128 stands for zero in the data rows.
The same things were measured in two ways. The second way is not exact.
Here are some of them measured both ways, the first way above the second, with a blank line after each pair.
110 & 105 & 103 & 106 & 113 & 125 & 135 & 151 & 159 & 163 & 158 \\
139 & 124 & 100 & 136 & 134 & 152 & 193 & 142 \\

108 & 103 & 103 & 106 & 113 & 122 & 134 & 149 & 157 & 162 & 158 \\
136 & 124 & 096 & 136 & 138 & 154 & 193 & 134 \\

105 & 101 & 101 & 103 & 110 & 119 & 130 & 144 & 154 & 159 & 156 \\
144 & 122 & 102 & 127 & 118 & 156 & 190 & 131 \\

103 & 098 & 098 & 099 & 104 & 111 & 122 & 134 & 147 & 155 & 153 \\
133 & 122 & 104 & 130 & 119 & 170 & 187 & 124 \\

103 & 100 & 098 & 097 & 099 & 103 & 110 & 124 & 138 & 147 & 147 \\
132 & 113 & 100 & 134 & 097 & 175 & 171 & 128 \\

106 & 105 & 100 & 098 & 096 & 097 & 103 & 120 & 134 & 145 & 144 \\
126 & 133 & 104 & 129 & 101 & 179 & 169 & 118 \\

110 & 107 & 106 & 100 & 093 & 092 & 102 & 119 & 138 & 149 & 140 \\
124 & 133 & 110 & 126 & 107 & 176 & 171 & 118 \\

122 & 115 & 117 & 102 & 094 & 090 & 112 & 142 & 161 & 156 & 130 \\
110 & 149 & 116 & 135 & 129 & 179 & 156 & 116 \\

151 & 145 & 137 & 123 & 114 & 124 & 150 & 164 & 171 & 147 & 101 \\
121 & 167 & 113 & 155 & 164 & 132 & 118 & 125 \\

167 & 163 & 146 & 130 & 122 & 133 & 147 & 157 & 153 & 130 & 098 \\
119 & 176 & 136 & 144 & 167 & 122 & 087 & 120 \\

172 & 168 & 157 & 139 & 126 & 129 & 144 & 141 & 143 & 124 & 102 \\
115 & 168 & 149 & 132 & 168 & 123 & 087 & 120 \\

173 & 170 & 162 & 149 & 132 & 130 & 134 & 134 & 132 & 126 & 112 \\
113 & 166 & 159 & 123 & 168 & 107 & 081 & 117 \\

167 & 171 & 166 & 153 & 143 & 128 & 123 & 127 & 125 & 126 & 121 \\
119 & 159 & 166 & 096 & 153 & 106 & 091 & 123 \\

160 & 166 & 165 & 159 & 149 & 131 & 112 & 119 & 119 & 132 & 134 \\
128 & 154 & 173 & 080 & 159 & 104 & 102 & 125 \\

146 & 157 & 168 & 165 & 152 & 126 & 107 & 110 & 121 & 132 & 138 \\
121 & 139 & 170 & 075 & 150 & 106 & 108 & 127 \\

Now 12 new things, measured the second way only, each followed by its number:
116 & 122 & 181 & 080 & 131 & 113 & 115 & 130 \\ 0
116 & 098 & 149 & 104 & 108 & 111 & 123 & 121 \\ 1
126 & 106 & 086 & 166 & 083 & 131 & 120 & 139 \\ 2
119 & 115 & 092 & 181 & 086 & 131 & 099 & 126 \\ 3
121 & 125 & 108 & 174 & 095 & 131 & 085 & 131 \\ 4
115 & 136 & 112 & 175 & 093 & 133 & 059 & 127 \\ 5
109 & 139 & 124 & 153 & 080 & 134 & 079 & 120 \\ 6
102 & 138 & 138 & 120 & 082 & 147 & 093 & 107 \\ 7
115 & 130 & 142 & 113 & 080 & 150 & 111 & 111 \\ 8
127 & 112 & 152 & 117 & 093 & 152 & 120 & 098 \\ 9
130 & 098 & 143 & 120 & 125 & 134 & 132 & 109 \\ 10
149 & 097 & 148 & 132 & 166 & 104 & 126 & 128 \\ 11
A few of them come next, measured the first way, each followed by the number of its row above:
142 & 138 & 117 & 102 & 112 & 127 & 131 & 126 & 102 & 084 & 082 \\ 5
102 & 115 & 130 & 138 & 120 & 100 & 090 & 082 & 107 & 120 & 121 \\ 9
134 & 145 & 161 & 155 & 157 & 116 & 099 & 104 & 100 & 126 & 147 \\ 0
Now 12 new things, measured the second way only, each followed by its number:
138 & 130 & 141 & 138 & 182 & 087 & 105 & 135 \\ 0
128 & 134 & 137 & 136 & 174 & 084 & 085 & 134 \\ 1
120 & 142 & 143 & 139 & 169 & 092 & 089 & 133 \\ 2
127 & 154 & 148 & 126 & 162 & 088 & 091 & 127 \\ 3
115 & 154 & 168 & 117 & 151 & 097 & 075 & 136 \\ 4
122 & 162 & 168 & 098 & 147 & 105 & 078 & 115 \\ 5
115 & 162 & 171 & 083 & 151 & 123 & 108 & 112 \\ 6
130 & 150 & 163 & 086 & 171 & 110 & 118 & 132 \\ 7
137 & 145 & 150 & 093 & 179 & 097 & 135 & 139 \\ 8
156 & 110 & 132 & 106 & 177 & 107 & 176 & 158 \\ 9
139 & 093 & 094 & 123 & 122 & 137 & 198 & 137 \\ 10
152 & 111 & 100 & 141 & 108 & 156 & 183 & 136 \\ 11
A few of them come next, measured the first way, each followed by the number of its row above:
164 & 164 & 157 & 153 & 144 & 148 & 146 & 139 & 131 & 119 & 109 \\ 3
145 & 151 & 157 & 162 & 155 & 150 & 139 & 135 & 144 & 149 & 152 \\ 8
134 & 144 & 154 & 166 & 156 & 155 & 151 & 146 & 147 & 133 & 108 \\ 0
Now 12 new things, measured the second way only, each followed by its number:
134 & 111 & 102 & 142 & 096 & 164 & 180 & 123 \\ 0
137 & 115 & 097 & 135 & 093 & 164 & 180 & 126 \\ 1
129 & 103 & 096 & 135 & 102 & 170 & 167 & 133 \\ 2
152 & 112 & 090 & 139 & 133 & 145 & 193 & 130 \\ 3
139 & 114 & 114 & 131 & 174 & 131 & 176 & 145 \\ 4
147 & 120 & 124 & 120 & 179 & 110 & 167 & 146 \\ 5
153 & 125 & 119 & 130 & 183 & 103 & 155 & 152 \\ 6
138 & 127 & 124 & 123 & 180 & 105 & 156 & 144 \\ 7
142 & 132 & 130 & 120 & 184 & 108 & 153 & 155 \\ 8
144 & 138 & 123 & 115 & 175 & 111 & 158 & 145 \\ 9
142 & 142 & 115 & 121 & 165 & 119 & 163 & 148 \\ 10
131 & 140 & 125 & 111 & 158 & 140 & 170 & 148 \\ 11
A few of them come next, measured the first way, each followed by the number of its row above:
141 & 139 & 138 & 137 & 147 & 149 & 154 & 164 & 160 & 156 & 150 \\ 8
101 & 094 & 092 & 092 & 101 & 113 & 119 & 128 & 133 & 141 & 145 \\ 1
099 & 097 & 100 & 119 & 115 & 132 & 136 & 141 & 163 & 159 & 149 \\ 3
Now 12 new things, measured the second way only, each followed by its number:
143 & 145 & 105 & 110 & 149 & 147 & 175 & 144 \\ 0
128 & 148 & 103 & 123 & 135 & 157 & 174 & 131 \\ 1
129 & 138 & 095 & 131 & 117 & 168 & 178 & 133 \\ 2
140 & 106 & 088 & 143 & 092 & 133 & 184 & 133 \\ 3
130 & 075 & 100 & 157 & 081 & 118 & 147 & 140 \\ 4
133 & 081 & 105 & 152 & 076 & 115 & 134 & 134 \\ 5
130 & 091 & 113 & 144 & 070 & 133 & 126 & 127 \\ 6
126 & 097 & 113 & 135 & 065 & 139 & 127 & 121 \\ 7
118 & 099 & 121 & 138 & 074 & 145 & 120 & 117 \\ 8
124 & 099 & 132 & 138 & 087 & 141 & 111 & 112 \\ 9
133 & 120 & 160 & 144 & 160 & 104 & 078 & 110 \\ 10
123 & 153 & 148 & 139 & 170 & 099 & 079 & 133 \\ 11
A few of them come next, measured the first way, each followed by the number of its row above:
128 & 140 & 154 & 168 & 157 & 131 & 119 & 119 & 125 & 118 & 082 \\ 10
095 & 104 & 119 & 128 & 124 & 109 & 095 & 094 & 101 & 108 & 108 \\ 9
097 & 102 & 110 & 117 & 118 & 111 & 100 & 093 & 096 & 107 & 120 \\ 8
Now 12 new things, measured the second way only, each followed by its number:
121 & 158 & 156 & 132 & 172 & 102 & 091 & 134 \\ 0
122 & 158 & 153 & 125 & 158 & 113 & 087 & 129 \\ 1
117 & 164 & 161 & 107 & 164 & 101 & 086 & 123 \\ 2
114 & 165 & 170 & 097 & 145 & 109 & 075 & 115 \\ 3
113 & 135 & 155 & 090 & 092 & 122 & 103 & 110 \\ 4
119 & 106 & 132 & 112 & 069 & 143 & 133 & 114 \\ 5
124 & 102 & 114 & 138 & 068 & 149 & 131 & 118 \\ 6
127 & 103 & 114 & 140 & 066 & 149 & 122 & 124 \\ 7
136 & 092 & 109 & 155 & 062 & 132 & 116 & 122 \\ 8
121 & 115 & 123 & 170 & 088 & 113 & 077 & 131 \\ 9
116 & 124 & 131 & 150 & 104 & 100 & 063 & 121 \\ 10
121 & 135 & 147 & 128 & 125 & 103 & 062 & 122 \\ 11
A few of them come next, measured the first way, each followed by the number of its row above:
168 & 170 & 163 & 151 & 138 & 127 & 120 & 118 & 114 & 114 & 120 \\ 3
172 & 170 & 161 & 152 & 137 & 137 & 136 & 133 & 129 & 123 & 118 \\ 2
095 & 099 & 104 & 112 & 115 & 113 & 107 & 097 & 097 & 107 & 129 \\ 6
